((-9.4, -11.8, -12.7, 13.2, 32.0, -11.8, 19.4), (-72.6, -19.5, 17.8, -13.4, 7.4, 25.9, 9.2), (22.4, -17.1, 9.7, 11.4, -17.9, 29.9, 3.5)): -13.4, 32.0
(2.1, -38.9, 21.6, 51.8, -60.6, 28.9, 78.8): 51.8, 78.8
(-27.5, -5.8, -47.8, -5.5, -32.5, -11.1, 62.9): -5.5, 62.9
((-53.9, 75.6, -20.3, 13.6, -32.7), (-51.0, 59.1, -41.4, 8.9, 42.3), (-14.2, 12.0, 20.9, 26.4, 2.1)): -41.4, 75.6
(-14.2, 9.7, 56.3, 19.6, -82.2, -51.1, 77.6): 19.6, 77.6
(15.1, 1.3, -76.4, 51.2, 41.6): -76.4, 51.2
((64.7, 29.3, -27.1, 80.1, 79.4), (86.6, 1.8, -22.0, -80.3, -4.1), (53.4, 16.7, -80.6, 26.5, -52.2)): -22.0, 86.6
(54.7, -3.9, 10.6, -20.3, -76.3, 52.4, -64.1): -20.3, 54.7
(-67.1, -60.7, 88.5, 34.0, 60.5, 52.8, 77.6): 34.0, 88.5
---
[[ -1.8 -27.2   2.5  -0.1 -38.4  20.7  24.5  28.7  16.4   6.2  22.5  10.2
  -33.6  11.1 -10.5 -16.1]
 [-10.2  13.1 -12.0 -14.8   0.1  -1.7  11.9  27.1  -9.9 -11.7  -0.1   8.6
   37.7   7.2   5.1  10.4]
 [ 26.1  -8.2 -10.2  31.9  16.0  15.6  -6.2 -59.7  12.4   3.7 -18.8   2.4
    1.6 -21.5  11.7  -9.1]
 [ -2.6 -11.1   4.8 -35.7  -7.1 -15.4  25.1  45.9   1.6   4.8  22.8 -33.2
  -28.9  -8.0 -21.2 -10.4]
 [ -3.8  -0.1 -26.3 -22.4  36.7  -5.4 -26.3 -15.1  14.7  10.0 -29.2 -24.7
   36.1 -25.5   1.4   5.1]
 [ 21.3  -4.3  12.9  13.4  28.4  12.3 -18.6 -24.1  12.3  16.0  -5.7 -16.6
  -34.2 -39.8 -23.0  -9.9]
 [ -2.9  69.0 -36.7  13.0  -8.6   8.6 -10.5 -12.7 -14.2 -16.3  -9.9  34.1
   85.3  43.1  10.6  22.3]
 [  4.3  24.7   9.4  -0.9  28.2 -14.1  11.4  -4.3   1.5  14.9  -8.0  -9.7
   -1.6   5.1  -7.8  -7.9]
 [-24.3 -57.1  -5.1 -44.1 -10.4  -6.6  10.6  13.8  12.4  -5.6  -5.2  -9.9
  -16.3 -21.8  -8.9   2.6]
 [ 38.5  55.5  -0.2  60.9  35.1   4.3 -31.3 -69.8   3.6  -2.9 -23.7  26.5
   46.7   5.2  15.7   6.8]
 [ -8.2  61.0  10.2  12.4 -15.0  17.1   7.5  26.9 -19.2  -2.7  34.3  28.3
   23.0  37.8  -9.7  -2.4]] --> 10.4

[[-22.0 -10.4  -7.7 -20.3 -15.9 -11.4  26.2  18.6  -3.8  -4.5  -8.6 -42.8]
 [-24.0  36.4  13.6   8.6  10.6 -37.0  29.4  -8.6 -37.4  14.5  -2.9   6.2]
 [  0.3  27.3 -37.0  -7.3   0.1 -42.4   5.1  13.8 -50.0   4.7   9.0   5.6]
 [  1.7  -8.9  62.4 -35.8 -25.3  16.9  21.1 -44.1 -11.5 -20.9 -17.5 -16.9]
 [ 13.0 -49.8  15.6  -8.1  -2.0  -9.1  46.7  17.9  -9.0  30.2 -15.4  22.2]
 [ 35.4 -12.6  12.3   8.1  53.4   3.6 -22.7   4.7  -4.8 -16.5  13.5 -22.4]
 [ 15.3 -55.9 -47.2  -8.0  -4.2  30.0 -15.1   4.4 -45.2  24.9 -38.6   4.4]
 [  5.2 -20.5 -54.8 -10.2 -65.6 -29.2  21.2 -46.0  -2.6  41.6 -31.7 -19.8]
 [ 16.1  29.9  52.9  49.5  26.0 -20.4 -35.7 -57.7   5.8  -7.2  47.5  -7.2]
 [ 23.4 -10.4   4.6 -27.0  -6.4  12.5 -25.8 -42.9 -45.7  14.3  23.1 -25.6]
 [-13.1 -14.0  22.7  16.4  75.8 -22.7  56.6  -6.2  29.5  40.8 -32.7   1.9]
 [-22.9  24.9  19.3  -3.7  12.2 -30.8  52.8   3.7  31.2 -29.2  -0.2  39.3]] --> 6.2

[[-33.0  28.5 -26.8   0.5  61.1  13.3   9.6  31.5 -28.1  22.3   0.5]
 [ 51.0 -46.4  32.8  13.6   0.9 -33.8  49.8  -3.5 -60.4   3.3  13.6]
 [-14.6  22.5  26.4  -4.1  31.3  46.1  -6.0  19.4 -53.7  14.1  -4.1]
 [ 47.7 -30.3  22.2  -9.3  -4.3 -17.8  59.3  -8.0 -64.3  -1.3  -9.3]
 [ 14.4  -7.9  25.8 -30.0 -22.3  29.9  67.1  10.2 -50.4   5.4 -30.0]
 [ -8.4  17.0 -10.9  13.7 -12.5 -13.2  16.0  -4.4  10.9 -45.2  13.7]
 [ -8.0  14.2 -14.7  13.5 -14.1 -18.6  18.3 -10.9  13.6 -46.6  13.5]] --> 13.6

[[  7.6  -4.4 -51.8 -53.9 -74.4  13.6  10.0  76.6  31.2  -8.8  -1.9 -25.4]
 [  0.0  -0.2  -1.0  -1.7  -2.4   0.0   0.8   1.8   1.3  -0.4  -0.2  -1.0]
 [  4.8  -2.2 -27.6 -29.1 -39.9   7.3   5.7  42.0  16.5  -4.5  -1.5 -13.4]
 [  7.2   1.8   1.3   1.7   0.6  -1.2   2.9  -5.2  -0.5   5.6  -0.9  -4.5]
 [  2.5  -1.9 -18.9 -19.3 -26.9   4.8   3.9  28.6  11.4  -3.1  -0.9  -9.4]
 [  2.9  -1.4 -20.4 -21.4 -29.0   5.6   3.9  30.3  12.5  -3.2  -0.8  -9.8]
 [  6.8  -4.0 -46.8 -49.1 -69.4  12.5   8.9  70.5  28.9  -7.4  -2.1 -23.4]
 [ 76.1  10.5  10.4  20.6   3.7 -13.7  35.8 -57.5  -5.5  60.9 -12.4 -51.7]
 [  5.3   0.5  -0.1   1.7  -0.5  -1.1   2.5  -3.6  -0.6   4.6  -1.3  -3.1]
 [  0.9  -0.3  -6.0  -6.5  -9.4   1.8   1.1   9.3   3.9  -1.1  -0.2  -3.4]
 [ 19.4   2.8   3.0   5.3   0.6  -3.9   8.9 -14.6  -1.4  15.1  -3.1 -12.6]] --> -1.0

[[ -7.1  -2.8 -10.9 -17.4 -13.3 -26.3  -6.6  -2.6   5.9  -6.0 -11.0 -20.9
  -23.7 -21.4]
 [-16.9  25.5  54.6  -5.4  31.2  -6.9  10.7 -21.5  -0.8  24.5  32.0 -29.6
  -16.2 -17.7]
 [ -5.8 -24.3 -44.9  -6.8 -19.3 -38.4   4.4 -18.9  22.5 -27.8 -23.6  20.6
   33.3 -45.1]
 [ -7.4 -37.1 -26.9   9.4 -29.1  25.0   2.2  23.7 -14.6  24.1 -38.7 -54.7
  -78.1  11.1]
 [-15.4 -15.5   5.4 -29.4  -4.1  16.3   2.1  16.0  27.3   6.8  -8.1   0.2
  -12.9  19.2]] --> -17.7

[[-10.9  -4.8 -22.4 -10.4  -4.5  11.9   5.3  -5.7   1.8 -18.3 -23.0 -35.2
  -15.5  -6.2 -51.7]
 [-27.1 -46.5   6.4  -4.6   3.7   7.9  -2.5 -19.9   3.0  -7.9 -29.2  60.7
   55.2 -19.5 -21.1]
 [-22.1 -15.6  18.1  -6.1  -9.8  12.6  -6.5 -14.4   1.6 -16.9  15.4  28.8
   30.3 -16.1  59.6]
 [-26.1  35.3  -6.0  25.9  17.7   7.9 -11.5  18.3 -16.4 -12.9  -0.1 -65.1
  -41.5  -2.8  25.8]
 [ 70.7  18.3  24.0  18.1  12.3   4.6  20.8  13.3  26.2  13.8 -16.4  -9.6
  -18.0  -2.2  73.7]
 [ 38.1 -46.8 -15.5   2.6   0.9   3.3   3.5   1.3 -23.8  19.7  33.6  -7.6
  -10.7  -7.0 -44.4]] --> -21.1

[[-40.0 -58.4   4.2  86.0  -1.6 -35.2 -67.4  -7.5  68.3 -19.7 -71.3  36.5
  -46.3 -83.0  38.0]
 [ 60.6  -7.8  35.6  79.1 -48.4 -47.0  47.8  47.0  53.4 -23.9  48.6 -14.2
  -70.2  18.5 -42.0]
 [  8.2 -76.4  77.9 -47.9  22.2 -55.1  74.1   8.1  37.2  78.6 -84.4  81.8
  -47.2 -79.4  -5.5]
 [-78.3 -16.4  60.2 -77.8 -22.2  20.8   0.7 -31.0  -9.9 -39.4 -40.4 -59.5
  -44.5  20.0  71.1]
 [-12.0 -82.1  42.4 -30.9 -46.8  -7.1 -16.4 -86.6 -35.6  56.8 -69.6 -75.5
  -33.3 -36.3  35.9]] --> -42.0
